In the rows, zero is written as 128.
Each row of A is roughly a mix of the hidden directions of one of 3 groups.
A:
[[129 122 143 119 158  75 123  97 103 115 155]
 [146  91 125 180 149 139 110 131  96 117 133]
 [147 109 138 119 168  88 164 122 120 117 159]
 [138 128 148 146 136 102 146 141  73 155 101]
 [115 157 113  96 122 104 155  77 110 132 133]
 [139 152 112  98 136  95 138 139 117 161  82]
 [102 117 149 140 164 118  84 157 139 136 156]
 [113 113 130  97 146  88 134 147 128 178 146]
 [108 154 120  97  86 154  97 145 128 153 118]
 [128 170 115  97  84 145  97 144 124 137 115]
 [139 140  84 174 106 145 115  97 135 112 136]
 [121 123 146 143 132 110 181 158 145  89 125]
 [121 122 119 100 156 118 137  98 115 174  90]
 [124  93 116 127  72 117 102 114 113 119 155]
 [140  98 128 133  72 121 155  89 129 134 135]
 [ 91 131 125  72 166 119 118 129 117 138 113]
 [155 123  93 144 105 142 157 115  98  90 142]
 [104 164 120 108 134 117 186 131 120 120 150]
 [105 126 109 133 182 129 102 133 108  89 117]
 [119 128 141 116  84 131 149  96 103 113  85]
 [155 150 131 129 141  96 165 103  98 104 154]
 [131 144 131 114 151  95 150 166 146 176 128]
 [112  89 115 117 151  89 155 138 113 165 138]
 [163  96 124 100 164 135 137 119 116 165 150]
 [124 121 122 142 152 146 180  84 107 141 139]
 [140 146  98  95 130 152 108  99 161 128 163]
 [168 161 142 128 126 113 173 116 142  99 142]
 [102 186  99 114 133 115 148 151 144 125 118]
 [110 119 129 118 141 117 164  79 115 167 110]
 [132 114 159 174 180 143 117 120 140 132 128]
 [ 95 139 142 124 127 150  71 152 137 131 155]
 [147 131 137 161 123 128 175 123 146  78 131]
 [126 105 113 142 135 163 114 181 147 108 151]
 [124  90 137 152 152 155 173 125 144 102 137]
 [114 117 120 126 143 135 153 152 123 181  85]
 [158 114 127 123 130 122  79 169 153 152 122]
 [106 121 101 154 126 114 115  76 122 157 104]
 [148 116 106 113 170 129  97  94 133 150 158]
 [ 88 161 150 154 126 129 136 145 138  80 129]
 [140  94 124 131 163  90 140 121 120  80 129]
 [142 137 117  83 157 132 174 116 111 155 124]
 [128  77 126 135 101 126  80 105 116 128 140]
 [155 132 161 131 129 133 134 166 181 135 111]
 [153 105 138 170 125 163 108 139 166 114 116]
 [131 133 105  91 156 122 172 117 113 153 159]
 [125 129 137 143 106 130 113  72 127 148  84]
 [109 101 136 167 175 152 139 114 138 104 118]
 [139 176 113  99 109 134 159 107 115 159 115]
 [112 164 106 168 145 150 147 100 133  97 133]
 [102 140 156  80 156 128 125 167 128 110 122]
 [152 178 149 135 116 137 106  87 120 121 151]
 [134 132 139 138 140 110 189 163 132  99 134]
 [104 141 147 119 150 104 154 121 126 165  81]
 [124  87 109 117 130 106 160  93 107  94 129]
 [122 151 131  90 102 128  81 125 140 112 163]
 [168 116 134 135 129 113 111 175 154 162 142]
 [127 103 132 129 186  91 140 119 125 101 115]
 [124  80 107 168 145 127 147 160 119 127 150]
 [161 132 154 132 126 122  76 122 107 165 117]
 [114 143 114 178  98 139 132 101 129  89 140]
 [140 153 135  90 131 115 147 187 143 133 137]
 [111 113 122 136 101 143  84  93 117 100  98]
 [153 173 136 134  96 143 129 129 139 171 105]
 [164 127 109 102 140 148 174 108 108 134 155]
 [132 108 128 117  55 110 114 130 118 122 124]
 [136  99 115 149 172 109 139  80 118 118 138]
 [106 128 133  75 139 135 168 123 121 146 160]
 [151 134 131 122 120 140  70  97 121 163 122]
 [123 131 148 134 161 155  85 154 144  90 125]
 [123 136  94 101 140 134 128 114 143  98 183]
 [106 162 140  87  97 154 111 100 125 142 141]
 [181 132 138 139 137 145  97  99 160 146 126]
 [123  76 117 163 144  89 112 129 118 111 138]
 [104 125 124  84 133 125  79 126 148 162 134]
 [163 109 114 135 182 119 122  99 122 141 153]
 [123  88 158 129 138 133 166 121 169 114 105]
 [ 98 121 125 142 111 105  67 145 146 132 112]
 [104 146 152 129 151 163  94 159 161 124 117]
 [116 115 131 158 173 108  98 167 132 150 133]
 [149 147 122 128 146 118 178 113 113 175 119]
 [117 126 109  89 153 123 108 152 134 122 181]
 [163 125 149 141 153 111 131  95 128 169  96]
 [140 153 132  99  72 139 145 111 136 157 113]
 [166 132 106 143 105 169 105 120 131  88 129]
 [129 106 107 149  87 124  89 128 115  90 144]
 [165 105 104 101 113 125 137 103 112 172 117]
 [157 145 127 147 170 142 116 169 160 130 144]
 [105 128 120 152  94 140 125 104  83 138  91]
 [133  95 107 127 147 110 188 120 116 135 106]
 [108 160 123 136 111 177  87 122 130 116 106]
 [120 142 158 136 174 110 141 151 147 162 102]
 [129 164 135  96  83 146  93 129 150 134 130]
 [120  78 105 138 143 115 154 122 104 103 160]
 [131 133 130 123 108 159 107 111 178 155  94]
 [122 140 106 130 100 156 106 100  94 163 102]
 [168 104 147 127 161 131 136 123 129 176 104]
 [142 172 152 123 105 124  77 139 141 144 139]
 [103 102 119 137 128 145  93 173  95 149 123]
 [124 162 107 125 124 159 145  94 117  97  90]
 [173 137 153 122 155 118 138 149 152 168 113]
 [ 86 121 117 125  97 171 133 121 127 169 120]
 [140 153 132 168 153 151 103 132 141 103  88]
 [113 112 136 172 174 134 145 114 130 163 113]
 [192 147 151 150 129 133 132 156 122 120 143]
 [135 146  74 127 133 124  86 150 154 141 140]
 [127 182 117 125 126 178 136 115 108 143 137]
 [134 136 115 110  55 125 112 123 123 146 124]
 [136 131  78 164 131 135 123 146 100 123  89]
 [150 119 131 119 101 162 126 131 115  73 157]
 [144 150 132 112 103 133 151 148 150 170  86]
 [ 68 114 161 118 135 104 102 134 123 120 121]
 [ 80 118 130 123 174 131  96 119 125 111 152]
 [121 148 123 113  96 149  96 175  99 129 146]
 [126 126 158 149 135  89 178 132 112 119 101]
 [121 154 137 144 119 181  96 159 149 115 132]
 [143 134 123 137 167 114 111 186 138 103 115]
 [113 169 129 111 142 163  99 167 140 124 108]
 [ 89 139 105  99  99 157 128 139 165 111 137]]

One row of each group comes first, with its name. Which group is each row after those in?
[ 87 151 155 149 110  95 169 136 131 126 123] -> B
[122 152 153 134  67 142 109 141 126 120 101] -> Y
[108 104 167 109 108 147 150 101 168 132 120] -> C

[111 143 128 111 129 165 123 176 156 127  93] -> C
[ 93 101 133 142 178 111 109 138 119 149 152] -> C
[112 128 141 146 197 140 151 113 127 138 127] -> C
[156 107 129  92 122 137  78 166 136 127 126] -> B
[115 159  68 112 144 119 120 114 136 155 112] -> B
[125 134 136 124  99 173 147  85 128  98 149] -> C
[158 107 132 162  92 130 136  90 119 147 100] -> B
[155 158 119 102  97 117 160 119 122 163 100] -> C
[139 131 134 156 116 136 164  88 128 172 106] -> C
[161 141 124 139  89 149 136 104 120  85 154] -> C
[116 136 165 130  92 171 118 110 165 132 131] -> C
